rotation ticks, each row followed by its count of ticks
The counts run from 0 to 124.
[ 55 -12 -22  44 -21  -9 -28  27  22 -24  -1  34  10 -14  43  -4  33   9
   2   1  13 -59 -31 -24  -2 -17 -15 -18 -22  -7  94  -4  -4 -47  11  11
   0  44 -11  21   5  34 -44   6 -12  16  28  22 -58  -2  47  -8  -7   4
 -32 -84  35  -3  40 -25  -5 -28  33   3  26  18  -2  18  18   4   7  -2
  50   6  35  50 -16 -37 -69   2 -37 -30  -6  32] : 81
[ 32 -12  25 -10  23  28 -34  28  22 -34  17  17   8 -34  24  33  16  -2
  -7  20  50 -36 -14 -41  -7 -41 -29  -2  -5  -4  80  41 -16 -67  26  12
  -7  51  -8 -12   8  31 -47  -1  15  54  16  25 -36  46  27  21  30  -4
  -7 -45  18  22  22   2  16 -46  31  14  16  19   3  56  23   7  11  28
  79 -12  14  43   0  15 -41  20 -45  -3 -18  25] : 40
[ 13  -3  34   6 -13  21 -12  21  35 -12   3  11 -11 -11  21  42  30 -50
 -43  70   1 -36 -17 -12 -50   7  -1  -1 -22   8  48 -14   9 -28  16   9
  -2  11  16  19   7  20 -28   9  18  11  42   0  14  57  28 -52  40  41
  12 -46  -5  13   7  -3  15 -13   7  27   0  59  -1  40 -17  63   3 -20
  62  34  -2  32 -46  40 -23  -9 -33  -9  28  61] : 58
[ 25 -77  39  23 -13  32 -55  -3  17 -20  15   9  19 -43  15  43  -9  18
   5  19  14 -25 -13  22 -39   3  -5  -2  -9  20  34 -11 -20 -22  25   5
 -28  32  13  -9 -13  37 -58 -28   5 -32  35  27  29  -3  45 -39  -2  21
   3 -92  29  21  21 -17  29 -17   6  22  37  46 -16  51  15   9  23  20
  42   3  61  33 -29  14 -23  37 -44 -15 -25  22] : 43
[-25   1  10  49 -37 -46  31  29  34 -19 -11 -15 -34 -20  54   8   0 -17
 -51  21  31 -30   4  -2 -35  28 -14 -93 -24  16  56   1 -11  17  25  10
 -18  20  -4  -2  35  41 -53 -27  46  32  19  28   4   5  14   2  -3  25
 -41 -29 -32 -22 -13 -10  36 -40  47  -1 -13  57 -19  39  22  66  27   6
  24  29  10  20 -21  26 -41   3 -63 -17  13  16] : 103
[ -9 -35  18  47  18  20 -29  19  25 -22  11  -9  19 -40  44  17  -3  19
  -1   5  33 -42 -25   8 -65  -2  -4 -59 -28 -16  63 -33  22  -4  23  47
 -58  -5  -3 -27   8  28 -37  12  20 -41  38  12  22   1  42 -23 -31  19
 -21 -71   4  21   3  18  18 -18  12  35  39  21 -21  57  11  30   9  28
  62 -22  46  21 -16   7 -19  16 -50 -10  -2  16] : 2
[ 51   3  30   4 -61  -7 -11  33  19 -20   0  31   5 -58 -10  58  11 -14
 -27   1  -9 -34  14   5 -12   6  -3 -43 -22  35  77   6 -17 -15  16  16
  -9  22   1  13 -65  11 -62 -14  21  -5  33   2  -8 -31   7 -31  37  38
 -30 -55  -7  -9  33 -36  51 -13  30   7  -2  60   5  19  29  30  48 -30
  29  58  52  13   2  26 -48   6 -76  -7  -4  22] : 46
[ 38 -46   8  26   8  -1   5   1   7  -1  29 -24   1 -31  54  10 -35 -17
   2   2  70 -30 -34  36 -40   8 -17 -52   2 -31  69 -21  26 -32  -4  21
 -64  29 -12  -3 -17  17 -48 -16  17  -1  15  14  17  12  25 -24  43  38
  13 -57  28 -19  12 -24  29 -56  24   3  24  32  12  60  55   9  20  24
  20 -27  46  16  -4  18  -7  25 -43  -6 -17  -2] : 36
[-12   1  76 -56   4   4   1  24  -6 -11 -27  11   1 -58   2  54  51 -11
 -56  17  17 -41  -9 -61 -50  -3 -31 -34 -11 -18  52  39   0  -6  41  23
 -49  29  -3 -30   3  13 -49  17   7 -14  45  15  17  25 -13 -15  12  15
 -25 -11   9   4  14   0 -11 -14  32  11 -14  32  -2  33  -7  11  10  17
  74  10  -4  -1 -30  73  -9  22 -37  -8  53  25] : 56
[ -5 -33  -7  19  21  -8   4  -5 -14   5  -1 -10   1 -33  56 -19  39  11
 -44  24  28 -69 -43  -8 -19  11   6 -32  -6 -24  41 -12  -9  -6   8  18
 -38  18   2  50  -8  59 -68 -11  12  14  22  64   2   5  56 -21  13  37
  -2 -83   5 -29   1 -10   0 -28  12  -8  19  55  12  32  30  32   4  34
  19   2  48  39 -87  21 -24  22  -3 -16  19  20] : 66
[-48 -35  44  11 -12  20  12 -18   0  -3 -34 -34  -4 -37  30  49   0 -14
 -16  17  62 -49 -35  27 -34   9   1  -2  21 -30  27  -7  28 -34  15  13
 -33  43 -22 -13  29  19 -60  -5  14  45  24  45 -12  29  25 -10  -7  -7
   6 -40  -1 -26 -28  -2  20 -48  21  -2   2  10  31  88  14  26  -9  72
  45 -13   9  42 -34  42  15  55 -14 -14   7  24] : 108
[ 13 -54  20  -3  -7 -20 -33  13  61  -5 -10  -1 -39 -10  37  14   2   1
  14  44  31 -66  -7  20 -16   0 -15 -32 -15  13  54 -10  10  -1  23  37
 -30  62  16 -30 -11  45 -55 -16  18  44 -19  18 -37  34  23 -19 -11  42
   8 -50 -17  20  36 -17  36 -23  25 -31  33  14 -20  49  36  51  21  -6
  26 -11  35  41 -27  23 -26  21 -35   3  12  20] : 111
[ 66 -36  35  24 -22   0 -30  24  36 -32  11  13   1 -39  17  33  35   0
 -36  36   3 -21  23 -20 -17  18 -17 -32 -15   5  69 -16  -3   0 -21  25
 -31  39 -11  12 -42  36 -33 -16  13  -5  44   1  -7  -7  27 -25  41  32
 -44 -53   7  -5  36 -40  26 -38  21  26  48  63  26  10  32  31  45  -9
  39  -3  44  13  17  -3 -57 -24 -44  -9  -1   8] : 47
[ 32   7  55  14 -49   4 -23  43 -30 -41  -8  34  36 -61  56  36  25 -34
 -53 -32  24 -28  -6 -22 -47 -13  12  -8  -8  -3  44  27   1   0 -10   4
 -44  -4 -23  47  15  32 -15 -29  12 -18  67  33  11 -12   3   6  35   3
 -47 -57  31 -43  17 -13  15 -34  20  34  37  48  20 -19 -23   4  29   9
  40  54  48  23  -2  19   0  -4 -20 -32  39   0] : 49
[-42   1  46  31 -70 -38  -3  34   8  -8 -42   5  -7 -24  42  22 -16  -8
 -44  -2  12 -41  19  17 -37  26   3 -67 -42  23  30   4  27  33  37  18
 -46   2  -1   3  39  19 -42 -10  21   7  48  39  22  -4 -21 -14   8  12
 -11 -45 -38 -32 -11  -6  47 -27  29  -9 -17  30  13  28   6  33  47   4
 -16  58  14 -11 -25  33 -15   3 -65  -6  28   2] : 102
[  7  -4  25  30 -19  37  31  33  30  -6   4 -18 -39 -29  24  12  29 -27
 -65  66   6 -30 -21 -13 -60 -20  13 -47 -41 -53  62 -27  32  -9  -1  35
 -29  30 -10  25  16  19 -47 -22  24  16  40   5 -15   6  39 -18  13   4
 -30 -51  14 -27 -13 -23  -8   6  28  39  -6  58   9  31  -5  27   6   9
  61   1  18  49 -26 -14 -16  10 -27 -26  39  39] : 17
[ -4 -16   9  34 -37  23  14  23  43 -23  21  18 -10 -41   1  73  12 -13
 -12   2   8 -10   7   0 -28  19 -13 -36  16  26  69  14  -6 -17  38  14
  -4  37 -15  -8 -18  10 -38   6  30  19  27   1 -11  16  21 -37  29  52
  -4 -39  11  32 -11 -18  21 -28  21  39  29  28 -33  51  30  35  57  17
  57  28   4  25  37  33 -15   9 -75 -29  -7  15] : 5
[ -5 -13   8 -27 -41 -11   4  36  25  14 -23  -4 -26 -11  39  31   4  -9
 -41  23  25 -59 -36 -32 -30 -12  -6 -35   2  -9  56  29  27   3  26  -1
 -32  18  -8  -3  20  36 -61 -16  38  44 -25   6  -6   6 -35 -27  20  37
  17 -18  -2 -16  31 -24   7 -11  31 -43 -52  35 -12  29 -19  49  37   3
  59  66  -3  45 -23  69 -52  -5   3 -13  18   7] : 23
[-26 -20  37  11 -52  -6  -2  13  38 -28 -19   3 -27 -32  25  61 -23 -11
  25   5   3 -73 -20  27 -14  10  25 -19  -9   8  29  11  42 -28  55  46
 -23  41  12 -11 -21  10 -48  -9   4  53 -36  41 -35  29  12  -7  -2  50
  13 -35 -30  23  18  -9  38 -20  20 -22   8   7  -9  66   0  48  25   2
  35  20  14  81 -16  51 -18  30 -42  12   5  11] : 110
[  2 -38  45   6 -29  -5 -14   7   6   0 -29   6  16 -10  12  36  34  22
 -57  44   5 -42  17 -25 -36  48   2 -16  -7  13  17  26 -50  30   2   1
   1  90 -25   6   6  53 -72  22  20  18  26  22 -20  26  43  -7   7 -19
 -41 -22  -6  12  22 -43  13  -8  15  42  -4  43  -3  54  63  43  42  28
  47  29  18  35 -51  18 -44   1 -28  -8  31  23] : 96
[  1  -6  45  34 -43  -9 -33  43  11 -12 -30  47 -26 -23  -9  18   1   6
 -15  40 -14 -37   2  -1 -37   8  37 -14 -33  -5  28 -15  32  10   8  30
 -20   7   9  31 -18  30 -61  -9  11  -5  29  41 -12   7  27 -14  -2  33
   5 -33 -13 -33   1 -11  40 -28 -12  12  -6  63  34  39   0  33  14 -10
  33  66  51  91 -68  -2 -18  -1 -29  12  27  52] : 99
[ -9 -32  19   6   0  23  -5  26   9 -15 -25  15   8 -57  -7  59  -6  -3
  -8   1  27 -38 -16  10 -26 -43 -21 -17  -6   1  49   3  50 -51  23  -5
 -48 -16  -2  13 -24  46 -45 -18 -18  36 -15  40  -8  22  -9 -42  19  19
  40 -93  41 -30  13   2   4 -13  15 -28   4  13  -9  35   2  23 -14  64
  44  48 -13  27  -8  65   7  69 -45 -10  -3   4] : 75
[-24 -49  35   0 -32  35  22  14  40 -10  -6 -53 -14 -27  42  35 -16 -42
 -31  43  19 -29 -29  13 -53  27  20 -24 -20 -32  14 -19   9  40  42   9
 -26  19   5 -21  45  32 -50 -34  36   6   3  20  30   4  23 -20  14  46
  25 -60 -33 -17 -14  -8  30   6  50  23  11  55 -10  40 -21  61  54  12
   2  37  34  41 -22  22   2  12 -21 -13  22  36] : 20
[-22 -34  65  34  -8   5 -23  15  -6 -19 -18 -18  13 -60  38  36 -15 -20
  24 -12  43  -8  -4  28 -57   0 -18 -59 -17  15  64  15  33  -5  39  27
 -83 -12   5 -34  15  20 -12  -4  -9 -29  64  17  40  -1   8 -21  22 -26
 -21 -63  18   7   1  -5   7 -24  15  21  31 -17 -30  74  11  10  22  31
  49   8  26   3  17  41   8  46 -71 -22  14   7] : 3
[ 26  10  60  10 -37  33  43  42 -30  12 -42  12  -6 -67 -27  28   9  23
 -21   9  18  -4 -10   2 -36  -8  -8 -72 -29 -30  90  23  13  -6  31  22
 -43  17 -17 -25 -10  35 -27 -13  13 -12   6  40 -10 -26  12   3  12   9
 -26 -41  49  -4   6 -16  -2 -50  83   8  13  47  35  53  51  12  16   6
  36  34  16  -6  26  28 -10  43 -62   6  17  -4] : 86
[ 20   4  64   2 -50 -13 -28  54  -8 -28 -36   9 -15 -31  15   6 -35  16
 -14 -15   9 -54  -1  21  -9 -22 -20 -36 -62 -14  29  37  40  -3   2 -19
 -53  26  27 -19   1  46 -46 -65   9  79 -27  54 -15   2  16  28 -29  31
 -13 -52   5 -52  51 -19  67 -30  32 -27  -5  39  14  15  34  22  26  12
  18  40  45  35 -13  27 -15  61 -32  19  32 -29] : 30
[  2 -41  28  19 -43  28 -27  26  40 -25 -17  11  13 -73  34  73  31  -4
 -28 -23  17 -59  13 -37 -33   0  -4  23  19   2  37  57   5  35  35  26
 -26  28  -6  11 -14  28 -36 -23  22  11  17  24  -4  -3   6  -3  26  43
  -2 -62  16 -16  34 -26  21 -14   5  41  47  12  -7  11 -26  29  54  55
  63  37  14  67 -16  37   3  13 -22  -2  23  27] : 8
[ 23 -18  40   5 -23  -9   4   7 -25 -35 -12 -14  29 -52  39  27 -50 -34
 -13 -20  72 -41  -6  10 -30  13 -44 -36  -4 -26  51  21  46 -22  12   6
 -87  41  -1 -14  -5  14 -28 -26   0  27   8   9  21  11   1 -18  21  24
   1 -46  27 -21  24 -26  29 -56  26  -2  21  -6  20  60  44  -1  31  13
  40 -10  29   0   4  53   1  21 -50  -8 -12 -47] : 37
[ 35  20  27  -6 -41  12  37  59  -1   5 -21   7  14 -60  -9  62  -6   7
  -3 -17 -13 -30  -2  -7 -30  13   3 -75 -34 -35  77  25  10   7  37  22
 -34  -3  14 -18 -26  44 -17 -10  14  -6 -23   9 -18  20  -4  13  11  76
   0 -36  29 -10  27 -27   1 -20  42  34   0  52  11  30   5  17  62  -7
  43  59  20  24  13  40 -17  16 -69   5  30  -7] : 87
[ 36 -41  21  18 -26  18  -7  28  39 -30 -13 -15 -15 -48  16  49  28 -11
 -39  26  52 -26  41 -20 -34  21 -10 -52  15  -7  77  14  18 -12  18  36
 -28  63 -14 -15 -12  22 -18  13  30  17  18  11 -36   0  10 -38  23  22
 -28 -25  35 -12  17 -27  12 -37  25  27  39  23   3  34  45  26  12  25
  71 -17   7  36  32  22 -14  14 -54 -36   0  10] : 6
[  13  -38   -1   43  -43    4   18   27   38  -17    9   -2   11  -40
   28   20  -28  -24  -13  -11    8  -54  -21   34  -13   25   15  -25
  -41  -35   30   -9    1   25   11   17  -35   29  -12   16  -16   13
  -59  -35   28   25   -2   28  -20  -35   45   -4    4   56  -10 -102
    2  -31    6  -39   38   -7   68    7   51   51   10   16   31   31
   61   39    6   12   68    4    5  -21  -15   39  -18  -33   -7    4] : 118
[ 11 -22  37 -13 -28 -29 -33  47  17 -13  30   2  16 -18  48  -8 -25  33
 -17  -1 -15 -64  -4   6  -8  -6  -1 -21 -40 -10  29   4   2  24  41  -1
 -37  18  43  10  20  59 -77 -39  16  65 -13  44   0  14  38  22 -22  62
  -9 -76 -42 -23  28 -14  23   3  25 -34 -17  50  -2  23  30  63  41  29
  24  43  58  23 -47  13 -45  22 -37  -1  17 -20] : 31
[ 16  13  27 -12 -39  10  17  40  -2  -7  13  -1  11 -64  57   7  21  12
 -12  -9  16 -62 -68 -29 -25 -24   9 -38 -14 -49  71  47   9 -15  28   7
 -48  20   0   9   6  42 -53 -12   9  29  -3  12 -18 -10 -20  29  14  57
 -18 -50   1 -19   9 -12  10  -3  32  -7   3  24  -1   1 -36  12  38   0
  63  26  41  32   5  15 -30  28 -38 -19  14  19] : 121
[-11  22  43 -25 -43  12   5  25  11   1  -2  38   6 -47  13  53  36 -13
 -33  21   1 -50 -17 -40 -36 -19   8 -26 -24  -6  46  23  24 -17  22   3
 -18  15  32  10  -5   3 -54  -4  -6   4  50   6  20  36  -6 -41  30  40
 -17 -16   6   2   8 -12 -12  11  -2  16 -10  46  -1  32 -33  38  13 -16
  88  60 -24  37 -48  66 -21   7 -30  -1  28  52] : 57
[ -3 -43  44 -12  -8 -20 -54  32  41 -19 -26   8 -33 -23  60   5  25  -5
 -16  12  42 -69  10   1 -17 -15 -36 -30 -14  38  52  17  24 -20  21  28
 -50  42  27 -34   5  16 -56 -17  -5  39  -7  22 -17   5  16 -26 -21 -11
  -9 -45  -8  -4  46 -31  32  -9  42 -57  28 -10 -16  35  41  11  13  29
  48 -12  24  15 -10  28 -13  36 -24   8  30 -13] : 112
[ 44 -13  20   7   5  25  -1  38  20  -2   7 -16  12 -40  12   8  25  -7
 -43   0 -16 -58   6 -41 -42  45   0 -40 -11 -41  84   2   0  11  29  22
 -36  29  -5   0 -14  50 -18   2   5 -23 -12 -16   8  12  19  -1   2  67
 -16 -51   0  -7  26 -34  -8 -16  35  22   3  52  20  21  21  44  54  -7
  61  23  42  31  18  -3 -26 -11 -53   9  18  12] : 88
[ 63 -16  19  23 -32   0 -53  29 -17 -37 -33  39  17 -38  59   2  32  17
  12  -7  37 -36 -59   6 -41 -41 -22 -37 -43  -8  71  17  17 -28  -2 -10
 -39   1  -3   8   1  32 -41  -3  -2   0  29  29 -52 -11  31  -7 -21 -19
 -45 -73  61 -24  47 -24  23 -28   9  -6  45   2  11  19  16  -2 -15  13
  65  17  54  25  -4  -5 -23  33 -27 -14  10  12] : 82
[-14 -31  39   5 -69   6   3 -23  -2  15  -3  28  12  12  24  49 -10   9
  -5  -2  12 -62 -36  49 -27 -16  15   8 -20  12  -4  12  23   1   6  -8
 -11  46  21   5   3 -11 -96 -29   5  28  25  46   0  40  36 -48   8  10
  -6 -59 -22 -32   3 -21  54   2  38 -18 -20  25   8  62   4  26  11  11
  14  40  17  40 -57  42 -22  50 -30 -44  -5  23] : 27
[  0   3  28   0 -50 -22  -2   8 -21 -41  31 -15  34 -50  49  51 -29 -15
 -15 -65  41 -68 -31   0 -14   5 -12 -10  -6 -16  69  73   1 -19  13  -6
 -32  52  -3 -22   0   4 -36 -26  33  23   1  -8  18  41  -1  10  25  51
 -13 -58   3  -4  14 -22  31 -42  45   6  13  26 -27  37  24   1  64  24
  25   7   9   4  12  65 -22  33 -72  -3 -14 -22] : 38
[ -9 -28  43 -11 -37  -5 -25  -7  -5  -7 -25  24  17 -11  49  36   6  -5
 -41  -7  38 -61 -46  31 -42 -30   0 -15 -21   9   6  21  40   6 -10 -10
 -41  39   5   2  33   2 -74 -22  -7  26  40  16  27  32  -3 -47   0 -24
  -1 -58  20 -40  35 -26  28  -6  21 -17 -20 -11  21  60  11  20 -12  50
  34  39  25  25 -67  61   0  49  -6 -19  23  -1] : 26
[ 31 -84  42  -5   7  12 -23   7  17  13 -25   2  -8  12  51   0  32  -1
 -41  25  41 -78 -31  -7 -46 -10 -29   8   9 -17  35  -1  39   2   2  -6
 -52  49   3  -7   8  31 -82 -14  20  23  25   1  -8  23  25 -62  20 -31
   7 -29  21 -26  29 -35   9 -23  35  -8   0  17  13  57  15  22  -9  19
  53  -7  26  37 -71  40 -21  15   6 -18  19  20] : 25
[ 21 -32  60   9 -17  27  28  30   8   5 -34 -31 -11 -31  16  27   0 -34
 -42  47  52 -25 -26   9 -62 -29  16 -42 -39 -57  52 -12  60   7   7  23
 -44  -1   5   3   8  33 -33 -30  21  17  29  40   2   3   5  -1  12   1
  -6 -50  33 -56  -1  -3  10 -18  12  43   7  47  23  19   1  14 -15  11
  58  21  20  17 -22  13  18  17 -22  -6  62  53] : 18
[ 36 -44 -23 -18   3   3 -12  18  44  17   3  -5 -21  20  60  25  15  -4
 -59  34  22 -68 -36 -11 -33 -15   3 -15   1 -13  51  17  13  -7 -11  -4
 -22  46  -7  17  -3  30 -87  -7  32  23  -9  -1 -18  32  10 -45  11  45
  15 -31   1 -18  16 -36  11 -10  16 -21 -21  49 -24  34   1  76  38   9
  46  34  21  56 -74  43 -61   0  17 -19   9  30] : 24
[-31 -37  40  -1  -8  23  16  26  26  24 -32 -35 -29 -20  31  15  15 -19
 -35  52  52 -36  -3 -15 -39  24 -10 -47  11 -36  35 -32 -18   5  55 -11
 -31  55  -3 -36  50  23 -47 -22  16  36 -13  14  32 -10  -2 -18   9  -1
   2 -48 -20 -13 -15  -3  12 -43  73 -16   2  37  15  65  -7  63  23  -4
  39   3  16   1  -3  22 -14  39 -30 -17   7  36] : 21
[-32 -22  51 -11 -37  11  13  31  11  22 -67 -24 -25 -33  39  35  17 -19
 -24  36  47 -29 -26 -30 -23  -3 -29 -60   9 -33  40  20  22   9  45  -3
 -26  35   1 -38  43  37 -43 -17  13  63   2  19  11   7 -41 -22  -2  11
   1 -12  -8 -22   9  -8   6 -42  67 -42 -36  20   4  60  -4  54  21   2
  55  57  -1  20  26  61 -29  32 -11  -2   5   2] : 22
